Rows are one point carried round by a steady rotation, each followed by how many steps it has turned.
The counts run from 0 to 314.
[-18  -8 -26   6   5 -40  17 -16  24  -8  -3   9  -3  14 -16   9 -14   5
 -13  -8 -29  37  30  13   3   0  21   0   0  -4   2 -13  -7  13   3   7
 -12 -12  16  13  -1  -7  -4   8   5  12  15  -3  23  13   8  25  24  21
   1 -13 -15 -22]	214
[-10   0  -5 -18  -7   6 -11   0  14 -20 -11 -25  17 -12 -11 -14  16 -10
  25  -9  -4 -13 -20   2 -28  16  18 -17  16  26 -31 -13  -5  23   8  14
  13  20  -6   5  11  16 -19 -17   7 -18   8  -9   4  11 -24  -1  -1 -10
  10  -4  17  23]	159
[ -3 -13   6  11   5 -23   7 -17  -2   3  20  11  -3 -13   0  31  -5 -10
  12 -16  10 -21   9   8   4 -10 -12  -9   9   3  28   7  26 -13 -18   6
  24 -20 -21  -6  29  -2   7  -9  10 -11   6  12  20 -26 -10  17  17 -11
  15  27   7 -12]	127
[  6   6  -5  10   2  24   1  -7 -16 -19 -14  21 -40 -18 -27 -23   1  -2
  22 -20  -6  -1   4  11  -3  19  -2 -16   3  12 -16 -10  11   3  -7 -32
  16   8 -17 -10  18   8 -28   2   8 -17 -20  -7  -9  32 -34 -11   0 -10
   9   2  13   8]	40
[  3  -8   2 -18   1 -11 -13 -26 -26 -18  32  14   5  18  -8  27  12   7
  -3  -3   1 -12  -6  20  -9   3 -14  -4  14  -1  21 -21  22 -21   0   7
   4 -18 -27  -1  -1   6  -7   4   9 -16 -23  -4   0  -1  -7  28  20 -16
  15  14  -1  10]	253
[-13   6  -5 -11 -21  32  -9  25 -12  -2 -29  17   9   6  10   1  23   6
 -10 -13  -6  -6 -22  -1 -19 -13  -8  -5  -8  16 -26  13 -19   7 -12  22
  -2  13   8 -13  -8   4 -26 -30  14   0   0 -21  -8  16 -19 -18   9 -27
   7   5  13  35]	291
[ 18 -21  -9   6  17 -10   8 -23 -14   2  35  26  -4  16 -24  -4   3   5
 -11 -17 -11  -2  15   3   0   4  -2   3   0 -11   7  28  -6 -32 -26 -24
   1 -25 -13  22   5  24 -13   0  10   7  20   0   4  -4  -5  27  24   1
 -13 -23  -5 -11]	236
[-22   0  -4   1  -1   2  11   4  14   4 -24  13   5  22 -11 -10  10 -12
 -21 -17 -21  24 -14  11 -14  -7  19   4  -7   7 -32   3 -37  26   7 -13
  -8  17  29  14  -8   2  -6 -15   7  24  23 -13  10  32   1   6   2   2
  -5  -5  -7  17]	199
[-13 -10  -2  14   4 -15  28 -23  10   9 -20  27 -21  -1 -25  27 -13 -10
 -14  -6  -7  18  15  18   8   0   0 -14  -2   2   7   1  -2   2  11 -24
   3  -2  41  -2  16 -11   7  -1  11  11  23  -8  19  17  -4  18  28   1
  -4  16  -8   4]	217
[ -5  -1   9  -2  -7  -5 -19  -5 -22   6  16  -5   9  -9  -2   4  33   7
  15 -27  25 -29 -34   4 -21   4   3 -10  12  20 -12  11   0  -6  -4  -8
  17   8 -26   7   8  16   8  -7  12 -14   6  -8   1  -7 -34   7  -3 -30
   2   7  24  18]	149
[-18   5   4  -2  -4  -8  15  -3  13   6 -18   5  25  31  -9  -8   9  11
 -29 -17 -23  36 -17  16 -18 -11  27  23   1  -4 -17   4 -16  25   8  -4
  -4  19  18  22 -10 -15  13 -15   9  16  -5 -17   3  27  -1  -2   3  22
  -6  -3  -2  -4]	198
[-15  -8 -26  19   2 -35  11 -20  10   8 -10  10 -29   5 -24  21  -5  -5
 -14 -17  -7  16  30   7  14  -3   7 -13   6   2   7  -5  -6  -7   5 -14
  -2 -20  18  -3   6  -8  10  11  10  14  28  -6   8  -6   5  32  23   0
  -5  -4   0  -9]	218
[-20  12 -13  -2 -30  14  -3   7 -10  -1 -36  24 -12   4 -10  23  -1  -9
 -12  -1  -3  24  -8   7   0  -8   2   1   8  -2 -16 -23 -17  14   4  15
  -8  12  19 -15  -4 -16  -6 -13  17  17 -18 -32   0  26  -4   0  22 -18
  16  26  -1  28]	69
[ -9  13 -18  17  -4   2   3  22   6  10 -39  -5 -15 -17   3 -20  -5 -18
  14 -32  -2  13  -1  -5   0 -16  20  10  -4  17 -27   5 -15  23  -8  -6
   5  21   5   7   5 -24   7  -7  10  12 -11 -14  -9  23 -21 -17 -15  10
  -1  -6  30   4]	182
[  9 -15  14  12  12   1  19 -26 -20   9  34  39 -11  17 -19   6   4   5
 -10 -24   4  -4   6   8   2 -16 -17   5   1  -9  22  29   4 -34 -12 -35
   7 -19  -2  14   9  11   0   3  10  10   9   5   1   6  -4  23  12 -14
 -20   9  -1  -5]	235
[ 18 -10 -12  12  -3  -6  -8 -21 -12 -15  -1  14 -32 -14 -32  -7  -3  18
  12 -25   8   4  14   0   1  -2  -5 -21   4   1   6 -26  15   1 -19 -14
  19  -5 -26 -11  13   7 -14  10  13 -11 -27  -7   0  12 -34   5  13 -27
  18   8  13   4]	36
[ -1  -1  22 -18   0   2  -3  -9 -14 -10   4 -14  23   4   8  -8  20  -4
  24 -20  -3 -24 -38  27 -19   4  15   2  17  22 -16 -12   5   6   5   6
  17  20 -29  16   7  14   8 -19   2 -16 -17   2   9   7 -19 -10  -8  -6
   7   4  19  21]	153
[ -1  -4 -41   5 -14  19 -25  16 -23  -5  -8  10  -3  15 -17   5  20  31
  -8 -21 -12  13  -1  -8  -9  -5   3  -1   4   5 -31 -11 -25 -10 -10  20
 -11  -8   0  -8 -20   1 -21  -6   8   2 -15 -23 -18  19 -19  25  16 -15
   3 -17  10  20]	59
[-30  -3  -3  -3   0 -16  26 -16  26  -3 -15  17   1  13 -19  14  -7 -20
 -25  -7 -27  28  11  29  -5   2  19  -6   6   8  -8  -9 -11  27  20  -9
  -4   8  30  12  -4 -14  -5  -3  -1  22  13  -8  16  31  11  11  20  13
   8   1 -17  -6]	210
[  7   7 -33  -1   8   3 -15  11 -26  -5  16   6  -4  -3  -2 -16   1  15
  14 -38 -22  11   4  -4  -4  -6  13  27  12   0 -27  -7 -10   2 -20   0
  -8   1 -21  16  -6  10 -15  -2   8  -6 -41  -5 -21  13 -28   8  -8   2
   1 -18  36   0]	49
[  1 -27 -12   2   9 -21 -11 -27  -8  -9  25  -6   2   4 -21   7   8  14
  12 -35  10 -12 -10  20 -15  13   7 -22  20   7  -8 -12   4 -12  18  -5
  12 -14 -24  19  -6  19   4  15  10  -3  13   5  12  -7 -13  46  15 -19
   6 -18   5   3]	19
[  3   1  -1   5  -2  -3  -4 -16 -26 -15  -6  13 -35 -31 -18   0  -3  -2
  27 -18  17   1  -2  17   2  -3  -2  -8  13   6  -3 -23  28  -4   4 -23
  29   1 -22  -7  19  -1  -1  10  16  -5 -27  -8  -2  17 -40   9   8 -15
  11  22  26  11]	35
[ 10   8 -21  -4  -6  10 -16  18 -30  -4   4   1   8  -4  18  -3  14   9
   5 -18 -11 -13  -5 -27  -3 -19   1  27   8   6  -6   7  -5  -7 -37  26
  -5  -8 -28   8  -2  -1 -12 -25   6  -9 -40 -13 -13 -12 -18  -6  -9   1
   5   1  29   3]	282
[  0  -7  11  -6   3 -18  -4 -32 -10 -16  15   3  -9 -10 -21  21   8   0
  12 -24  23   0 -14  29 -14   7  -2 -19  24   8  13 -20   9  -6  20 -10
  16  -2 -18   5  12  14  12  11   5  -8  -5  -7  12   5 -28  28  19 -34
   7  14  15   9]	24
[  3 -15  12  12  20 -21  20 -24 -14  -3  27  29  -2  26  -9  10  -1   4
 -19 -27 -11  15  14   3  15  -3   0  17   3 -12  23  19   5 -11 -26 -37
   1 -25 -13  29  14   1  -2   0   3  12 -13  10   1  -1  -4  17   9  10
  -5  -3  -4 -19]	231
[ -1  14 -20   1  -8 -11  -3  -2 -23  -9   4  15 -20 -33  -1  19  -2 -15
  27  -5  12 -27   4   6   8   7 -12 -15  24  13 -10 -25  17 -15  -8   8
  11 -14 -21 -12  18   8 -12   7   8  -9  -2  -2 -12  -8 -19  22  21 -26
  16  22  20  20]	263
[ -7  12 -18  17   0 -12  -4  19   5   8 -16  -9   2   2   7 -15  -4  10
  -4 -37 -18  27   3 -14  -8 -25  32  27  -5   0 -13   2 -16  22 -17  -2
  -6  11  -9  16  -1 -23   4 -11  17  10 -36 -13  -1  16  -9 -16 -22  24
  -8 -11  12 -13]	186
[ 17  14 -12  -7   0  16   5   4 -17 -20   1  18 -10  -1   7  -9  -1  -7
  16   2 -25 -14  13  -6  -4   3  -1  11   4  12   5 -12  23   2 -42  -4
   4 -10 -31  -2  22  12 -29 -24   7  -7 -41  -3   1  16 -28 -26   0   6
  11  17  13  -5]	272
[-16  20   9 -13 -17  27  -1  19  -4   0 -18  14  21  13  17   6  12  -5
  -2  -5 -10  -4 -26  -9 -17  -7   4  11   8  15 -27   5  -7  10 -14  22
  -3  27  -7   8   1  -8  -7 -41  -1  -1 -22 -15 -12  21 -18 -21   0  -7
   8  17   9  34]	290
[  7   4 -21  -7   9  15   5   1 -18 -19   0  14 -20  -3 -15 -37   1   1
  12 -18 -26   7   1  -7  -4  16  10   2   7  12 -22 -10   0   6 -23 -18
   0  -7 -23  11   3  17 -30 -10  10  -9 -29  -3 -12  28 -24 -17 -10   7
   9 -11   5   4]	44
[  1  16  -7  11   0  22  -4   9 -37  -5  -5  17 -17 -20  -6 -13   6   4
  19 -32   6   0 -16   5  -2 -12  -1   0  10  18 -11  -5   7  -6 -11 -36
   7  13 -16   6  15   2  -9  -1  18  -3 -35 -11 -19  26 -31  -6 -10 -14
  -4  10  30  17]	46
